Rotation paths and how fast each direction turns (degrees a step):
Each turn is a multiple of 5 degrees from 10 to 175, or 0.
Each row of a path follows its step; steps can be skipped.
Path 1:
step 1: [  1 -13   5   5  -7   8  -6  -4   4 -13   9 -15  13   1  11  13  -6 -12
  -2  -1   6  -7 -10  15 -11   0   0  -8   2  -1  14   3   2   5  -1   8
  21  24  -7 -10 -11  12  12  -9   0 -15  12   5   1   8   3 -13  -6 -13]
step 3: [-10 -12   0  -2 -16 -12 -20   2 -17   4  -3 -18 -11  -5   4   8 -18   1
  -3  10  18  -3   5  -1  -7  14  -1  -3  13   7   0   3  14   4   0   8
   2  13 -13  -7 -17  -1   0   0  15  -3  17  -3  -7  12  -3  10   9  -6]
step 4: [  3  -4  -4  -4   3   3  -6  15  10   9   7 -14   4  13  22  12 -10  -7
  13  -4  -6   5  -9  12  -1  -1 -14   1  -2  -6  -2  -1  22  -9   8   0
  13  -2  -9   1 -15  12   5   1  -2  -8  17   4   1   6  -9 -13  20 -10]
step 8: [ -7 -15  12   1   4 -18  11 -10   2   3   6 -20   7   4   1  11   4 -11
  12  -8  12 -18   4  -6  14   7  -7   9   4  -9   1   4   7  16  -6  -2
   8   9   4  -9 -10   1  -7  -8  10 -11  12   1  -5   7  -8  -1  25  -5]
step 10: [ -9  -8  -8 -13   6  -2   1  11  15   2   8 -22 -18  -5   8   0  -3  10
  12  -9   2  18  -8   6   7   6   2  -2   3 -16  -4   0  -4  11   5  12
   3  16   2   9 -12   6  -7   1  17 -17  15 -11  -5   6   0  -8  11   7]
step 11: [ -2  -6   2   3   8 -12  -5   6  -5 -11   1 -10  -7 -10  15  -1  -4  -1
  21  -7  19  -8   9  -5  -7   1 -16  12 -10   2  14  -8   8  15 -11   1
  10   3 -11   7  -1   0  17  -2  -3 -22  19  -4   3   4   1  10  12  -8]
step 12: [ 12  -2  -2 -11  -8   1   0   2   4  -3  -2 -22   7  -5   7   1   7   8
   3 -16  12  -2  -3  23  19 -13 -10  15 -10   0  -3   0   4  -8   0   8
  13  22  -5 -11 -15  -2   4   0   5  -6  12  13  -3  17  11  -5   0  -1]
step 14: [  9 -16  -5  -5   2   0 -11  -9   0   0  -3  -8  -2 -18  11   9  -4  -9
  15  -7  21  -3  14   2   6   8 -16 -12  18 -11  14 -11   4  -5  -3  13
  12   9   7   5 -21  -3   6   3   3  -1  10   3  -8   3   3   1   7 -16]
Directions:
[-2  4 -3  7 -1  0  1  3 -3 -5  1  0  5 -4  3  0  4 -3 -1  2 -4 -1  0 -2
 -3  4 -1  1 -1  1  1 -2  2  0  0 -2  2 -2  4  0 -7  1  3  0  4 -2  1  2
  5 -6  0  1  1 -4]  145
[-2 -3 -3  2  2 -3  6  1  5 -4 -2  0  0  1  2  1  3 -2 -8  1  0 -3 -3  4
  0 -3 -3  2  0  0 -1  2  2  4  2 -3 -1  1  3  0 -1  1  0 -3 -3  1  0  5
 -5  3 -4 -1 -6 -2]  95
[ 0  3 -1 -2 -2 -2  0  5  0 -2 -3  3  1 -4 -4  4  0  2  2  0  2 -2  0  3
  2  3  2 -2 -1 -3  0  4 -3  3  7 -2 -5  2  1  1 -2 -1 -4  3  2  2  4  6
  4  2  1 -3  1  6]  145
Path 2:
step 0: [  1   9  -6  10  -2   2  -3   7  -3   2 -14 -12  -7  -6   6  -6  -1   7
   6   5  14  28  -5  10   2 -19  10   1  -4  -7   5  16 -20  -6  13  -6
   4 -16 -18   0   5  -4   9   8  -9 -15   9 -23   4  -3  -4   9  -8   0]
step 2: [-12   9  -6  -6  -4   8  -1   6   5  20   4 -20  13  -8   5  -9   5  -3
  -1  -7  -7  14  -2  24 -17  -9  -9  -6   4  11 -15 -19  -3 -13  13  -7
  -6  -7  -9  11  10   8   9  -6  -6 -10   3  -8  -4 -13   6   1 -13   8]
step 5: [ -4  -8   1   2  -3 -14  -4  10 -14   7  15 -24 -11 -10  12  -3  -5   4
   7 -11  -4   3   7  10  -7  -3  -1 -20  -6  -3   5   5 -16 -11   1 -10
  -9 -11   8  11  15  -1  21  13   6 -11  17   6  -9   3   9  16  -3   4]
step 7: [-15   6  -2  15 -12   1  -8   6  -7  13   5   1  -9   8   3 -10 -10  18
  -3 -14  -8   2   0  14   3 -22 -10 -13  -5   0   0 -17 -14   6   7   1
  -6   6 -13  28  13 -17   3   3   4  -1  -5  -3  10  -4  -7   5   1 -11]
step 10: [  1  -2  -1  -1  -2   2  -2  22   3   7  20 -13 -10   1   0  12  -6  18
  -5   1   0   8  -7   6   4   6   3  -9  -6  -7  -3   3 -31 -22   6   3
 -11  -1 -20  11   6 -13  -2 -14 -10   1  12  -5   5   1 -10 -10 -12   9]
step 11: [  0   2   1  -4  13  -3  -7  10  16  -8  11  -5 -21  -3  -1   8  -3  -2
  -2  -7  -5  22 -20  13   0  -9   6 -14   8   7 -14  17  -9 -12  19 -14
 -18   6  -3  -8  19   1   6  -6   7  -3   9   4   4   7  -5 -13   2   3]
step 13: [  8   1  12  -6   8  -5 -13  10 -13  18   6   5 -14   1  -6 -13   6   6
   1 -24   3  12  -7  18  -6   7   2  -8  -6  14  -3  11 -14 -10  19   2
   9   2   4  18  -5   4  -7   8  -6 -15  -3   4  17   3 -10  -2 -13  10]
step 14: [ -7   3  13  -3   2 -11  -4 -20  -4   2  -7   0  -6  -8  -7  -2   2  19
  -8 -20   7  10  -4  12   2  -3  -5 -21   2  12 -11   0   2 -17  21 -18
  -3   7   9   6   0 -13  -1   7   7  -9   0   7  -5 -19 -12   2   4  17]
Directions:
[ 7  4  3  0 -3 -4 -2  3  0 -3  6 -3  0 -1 -2  3  2  2  1  2  4  1  2  1
  3  0 -1 -5 -1 -1 -2 -3  4 -4 -1  2  2 -1  0 -4 -2 -2  2  2 -4  8  0 -2
 -3 -1 -1  2  2  2]  65
[-1  0 -1  3 -2  3  2  2 -1  0  3  5 -4  1 -2  0 -3  1  4  4  4  3  2 -2
  3 -1  4  2  1  1 -6  0 -3  5  0 -1 -2  0 -4 -3 -1 -1  4 -7 -4  2  4 -1
  2 -3  0 -2 -3 -3]  35
[ 0  4 -5  2  3 -1  1  1 -3  2 -1 -3  4 -7  6 -1  3 -1  1  2  0  1  5 -1
  1 -5 -4  1  4 -1 -2  1  2  5 -1  3  1 -3  0 -3 -1  1 -1  2 -2 -3  1  2
 -2 -3 -4  3 -4  3]  20
[ 1  0  2  3 -1  0 -2  3  5 -1  3 -2  1  3  1 -3 -2  2  3  2  1 -3  0  1
  1 -1  4  4  1  3 -3  5  2 -2  7  2 -3 -1  3  0 -3  2  1  5  7 -3  4 -3
 -3 -5  3  1 -2  0]  130
[-4 -1 -3  1  0  7  0  2  1  0  1 -3  6 -3  2  3 -1  2  5 -5  2  0 -1  2
  1  0  4  0 -2 -3  3  3  3 -2  1  1  1 -2 -4 -2 -1 -3  0 -2  1  0 -8 -2
  2 -3  0 -4  5 -1]  45
[-1  4  1  1 -3  4  1 -4  1 -2  0  2  0  2  3  1  3  6  2  2 -3 -2 -1  4
  2 -2 -3  2 -1 -2  0 -7  4 -1  0 -9 -3  4  2 -4  1  2  2 -2  3 -2 -2 -1
 -1  0 -4  1 -2  2]  145
